In the rows, zero is written as 100.
Each path below is one point turned by a fixed rotation once a step. After each direction that follows a path, write how fast that rotation turns it, in degrees each step (0 if it stays still).
Each turn is a multiple of 5 degrees from 10 to 175, or 0.
Each row of a path follows its step; steps can be skipped.
Rotation 1:
step 0: [ 95,  78, 110, 102,  78, 116, 111,  76, 120, 111, 110,  86,  98, 126,  89,
 110, 132, 116,  86,  97, 113,  95, 108, 102, 106,  86,  97, 109,  99, 108,
 118, 112, 109,  77,  99,  81,  99, 133, 127, 111, 126,  99,  71, 115,  93,
  89,  74,  85, 128,  93]
step 1: [103, 123, 104,  99, 102, 101,  91, 118, 117,  92, 106,  83,  62,  94, 131,
  95, 104, 102, 105,  89,  89, 124, 102,  72, 110,  90,  81,  78, 111,  90,
 108,  82,  93,  73,  73,  76, 128,  93,  87, 118, 120,  84,  81, 120,  97,
  83, 116,  94, 112, 112]
step 2: [ 88,  96, 112, 104, 140,  81, 106, 102, 106,  85,  92,  95, 105,  96,  94,
  92,  92,  89,  95,  79, 109, 105,  90, 125,  85,  96,  75,  78, 109,  58,
  89, 113, 121,  94, 113,  93, 106,  85, 116,  93,  98,  84,  92, 120,  53,
 105,  97, 107,  75, 114]
step 3: [ 83, 124, 105, 103,  98,  89, 115, 118,  94,  86,  76,  84,  79, 108, 112,
 105,  73, 124, 128, 123, 128,  86,  73, 114,  99, 102,  85, 100,  96, 102,
 105,  92, 113,  77,  97, 109,  65,  98, 124,  70,  83,  94, 117,  87, 117,
 105,  96, 115,  97,  98]
step 4: [ 81,  86, 100,  81,  82, 104, 108, 118,  63, 106, 117,  99, 100, 103,  93,
 107,  66,  87,  79,  95, 110, 109,  70, 103,  91,  97, 112, 119,  95, 117,
  97, 124,  99,  90,  97,  74,  98, 100,  56,  80,  76, 118, 109, 110, 102,
 111, 126, 113,  99,  93]
step 5: [120,  92, 100,  84, 102, 112,  90,  81,  94, 127, 112, 110,  98,  88, 106,
 117,  80,  67, 102, 120,  86,  79, 111,  80,  82, 122, 104, 116, 126,  99,
  89, 130,  90,  90, 128, 133,  85, 112, 103,  95, 105,  88, 114, 112, 107,
  72, 115, 102, 106,  77]
step 6: [111,  98, 124,  90, 105, 125,  74, 102, 108, 141,  75,  77, 112,  93,  86,
  97, 108, 118, 112,  83, 103,  74, 130,  68, 101, 116,  92, 127,  83,  86,
  95, 118,  90, 114,  87,  91, 111,  77, 102, 101,  96, 118,  96,  91, 120,
 114,  95,  90, 111,  97]
step 8: [ 88,  98,  82, 103, 118,  80, 102,  70,  98,  95,  84,  86,  97,  93,  97,
 127, 126,  89,  95,  84,  78,  90,  91, 108,  74,  95, 108,  93,  99,  98,
  99,  47,  93, 133,  88, 102, 100, 132, 124,  90,  86, 119,  81,  90,  92,
 114, 102, 105,  94,  93]
step 9: [ 92, 118,  77,  91, 102,  93,  94,  88, 101, 100,  89,  89,  86,  83, 121,
  85, 114, 126,  85,  96, 128, 111,  94, 129, 117,  92, 121,  89,  87, 101,
  96,  96, 100, 121,  99, 100,  85, 132,  73, 122, 122,  77, 116, 101, 123,
 118,  97,  89,  79,  79]
step 10: [ 85, 100,  77, 106,  74, 127, 127, 114, 115,  93, 118, 112, 110,  95,  87,
  72,  62,  90, 104, 106,  89,  92, 100,  88, 115,  97, 122,  81, 118,  92,
 112,  96,  96, 125,  87,  91, 112, 116,  96, 107, 122,  98, 131,  94,  71,
 106,  96, 106,  74, 102]
step 11: [121, 100, 119,  87, 117,  94,  92, 102,  93,  96, 115, 114, 131, 133,  91,
  63, 107, 116,  89, 117, 110,  85, 122,  96, 101,  88, 102,  95, 130, 123,
 102,  84, 125,  81, 101, 111, 105, 100, 115,  96, 128, 118, 112, 107, 104,
  94,  98, 138,  91,  91]
Directions:
[101,  99, 103, 103, 104, 105,  97, 107, 105,  96,  99,  97,  96,  94,  99,
  91, 107, 102,  95,  99, 102,  92, 106,  93,  99, 104, 102, 102, 105, 102,
  94, 101, 102, 100,  99,  98,  98,  92, 101,  99, 104, 102,  91,  99,  94,
  87, 102, 103, 101, 105] -> 70
[ 88, 100, 102,  96,  92,  98,  94, 107,  97,  93, 112, 103, 106,  96, 104,
 103, 104,  99, 100,  94, 102, 101, 102,  96, 103, 102,  95,  98, 108, 102,
 104,  98,  89, 102,  97, 100,  99,  97, 100, 101,  95,  97, 104, 102,  97,
 102,  99, 101, 102,  99] -> 120
[104,  96, 103,  98, 101, 100,  96,  96, 106, 100,  98,  99,  98,  96, 105,
 109, 103, 106,  95, 102,  95, 104, 105,  93, 104, 105,  88,  94,  92, 101,
 102,  95, 105,  95, 104,  98, 105,  98, 100, 102,  95, 104,  97, 101,  92,
 102,  95,  97,  95,  96] -> 60
[103, 106, 110,  99, 105, 100, 100,  98, 102,  95,  94, 110, 100,  97,  99,
 106, 103, 102,  93,  95,  94, 102,  98, 103,  97, 105, 110,  99, 105,  97,
 105, 100, 102,  98,  98, 107, 104, 100, 100,  96, 101, 102, 104, 108,  98,
 102, 107, 103, 104,  96] -> 115
[ 97,  96, 104,  96, 105, 106, 102, 106,  98, 104, 106, 108,  90, 100,  96,
  98,  97, 103,  99, 101, 103, 105,  97, 102,  94,  91,  98, 103, 100,  94,
  98,  99, 100,  94,  97, 105, 102,  93, 105, 100,  93, 100,  99,  95, 101,
  95,  99,  97,  97,  89] -> 35
[102, 101,  99, 107,  95, 105, 103,  98, 100,  98, 107, 108,  98,  95,  99,
 108, 100,  92,  96, 100,  96,  96,  95, 106, 100,  98,  96,  98,  99,  97,
 102, 112, 106, 110, 106,  97,  96,  98, 105, 100, 105,  97, 101,  98,  92,
  96,  97,  97,  97, 100] -> 140
